Each row has a name. Each question is about the rows just above it. Places in a row count from 0.

Columns, left to right: S W M N K T D
[127 153 144 138 147 159 188]  Kofuf
[142  82 103  85 133 122 125]  Riza
[118 160 121 145 142 171 177]  kiluk
[ 74 102 163 148  89  95 111]  bidam
[117 106 111 126 103 100  70]  Nef
[173 165 166 134 157 125 146]  zopu
[161 111 188 108 144  94 146]  nomo
[178 159 129 115 170 155 169]  Bufoz
[167 100 140  95 138  95 107]  vor
Which column holds [117 173 161] top down? : S
Changed Bufoz: [178 159 130 115 170 155 169]. Place and old value: : 2, [129]
One entry of zopu was changed: [173 165 165 134 157 125 146]. Where, and from what? : 2, [166]

Columns, left to right: V E H L U P Z X
[143 115 189 139  81 168 109 103] : mapi
[185 113 136  84  73 155 160 103] : meso
[183  71 170 191 197 164 182 125] : zok
[106 142 184 178 112 173 170  73] : Mib
[ 69 153 160 171 103 149  94 153] : nafa
[ 95 113  75 102  65  82 104  97] : Duze
[ 77  79  79  62  96 117 193 108] : dero
[183  71 170 191 197 186 182 125] : Tamo
[136 170 184 160  75] is in which column, read top down? : H
Which column holds [168 155 164 173 149  82 117] top down? : P
Which column holds [ 71 142 153 113  79  71] top down? : E
Changed nafa: [ 69 153 160 172 103 149  94 153]. Place and old value: : 3, [171]
One entry of Mib was changed: [106 142 184 178 113 173 170  73]. Where, and from what? : 4, [112]
Changed zok: [183  71 169 191 197 164 182 125]. Place and old value: : 2, [170]
[143 185 183 106  69  95] is in which column, read top down? : V

Columns, left to right: A J R B
[148 109  84 130] = bufe
[127 176 120 126] = Pil
[168 117  99 178] = dof
[142  93 155 123] = nunu
[102  93 149 152] = baf
[168 117  74 111] = Sume
[ 70 190  88 137] = kilu
[ 89 159 167  77] = Supad
[177  76 189  75] = pas
[151  71 184  99] = gaka
Where does [ 89 159 168  77] differ from Supad, and what was there? : 2, [167]
[75 99] is in which column, read top down? : B

Columns, left to right: G C Y F
[107 123 116 120] = Saziv
[198 137  66 155] = kep
[128 142 119  72] = Suze
[119 130 128  71] = Voz
[ 81 132 116  90] = zim
[197 133 199  82] = furon
[ 89 123  59 121] = radeb
[182 127 141  78] = vitiv
[ 93 112 150 135] = tes
Which column holds this, read top down? [142 130 132 133 123 127 112] : C
Changed Suze: [128 141 119  72]. Place and old value: : 1, [142]
Where does [107 123 116 119] differ from Saziv, and what was there? : 3, [120]
[116  66 119] is in which column, read top down? : Y

Columns, left to right: ladut vel gugo besa Maz siv Nos
[141  75 130 153 169 135 125] : palab
[136 102 130  93 145 134 113] : zaz
[109 150 153 117 158 125 123] : nede
[165 126 111 137 123 126 124] : dosug
[101 164  95  95 123 125 174] : pezi
[102 167  89 207 198 109  91] : garu
[146 124  79 103 102  83 111] : kode
[117 150 125 134 154  76 100] : befu
[146 124  79 165 102  83 111] : ferez
[138 112  83 148 102 135 172] : Tud
[161  76 124 110  99 176 127] : vozun
Changed nede: [109 150 153 118 158 125 123]. Place and old value: : 3, [117]
[136 109 165 101] is in which column, read top down? : ladut
Where does [161  76 124 110  99 176 126] differ from vozun, and what was there? : 6, [127]
One entry of kode was changed: [146 124  80 103 102  83 111]. Where, and from what? : 2, [79]
Where does [164 126 111 137 123 126 124] differ from dosug, and what was there? : 0, [165]
Where does [109 150 152 117 158 125 123] differ from nede, and what was there? : 2, [153]
Where does [146 124  79 165 101  83 111] differ from ferez, and what was there? : 4, [102]

Columns, left to right: lukad zuva zuz vaz vub
[140 182 116  77  63] : Lini
[ 69 142 101  71 125] : rugum
[126 147 198 157 185] : gomog
[171 201 191 177 208] : poto
[ 86  73 195  79 154] : posam
[ 86  87 141 158 195] : kovos
Which column holds [177  79 158] top down? : vaz
Which column holds [ 63 125 185 208 154] top down? : vub
One entry of poto was changed: [171 201 192 177 208]. Where, and from what? : 2, [191]
One entry of Lini was changed: [140 183 116  77  63]. Where, and from what? : 1, [182]
[201  73] is in which column, read top down? : zuva
Which column holds this, read top down? [126 171] : lukad

Columns, left to right: dal Nazes per Kab rina
[ 85  94 100 124  67]  kibe
[113 141 184 125 150]  lof
[168 133 125 144 158]  pev
Changed kibe: [ 84  94 100 124  67]. Place and old value: : 0, [85]
Where does [113 140 184 125 150] differ from lof, and what was there? : 1, [141]
Which column holds [100 184] top down? : per
[141 133] is in which column, read top down? : Nazes
Changed lof: [113 141 184 125 151]. Place and old value: : 4, [150]

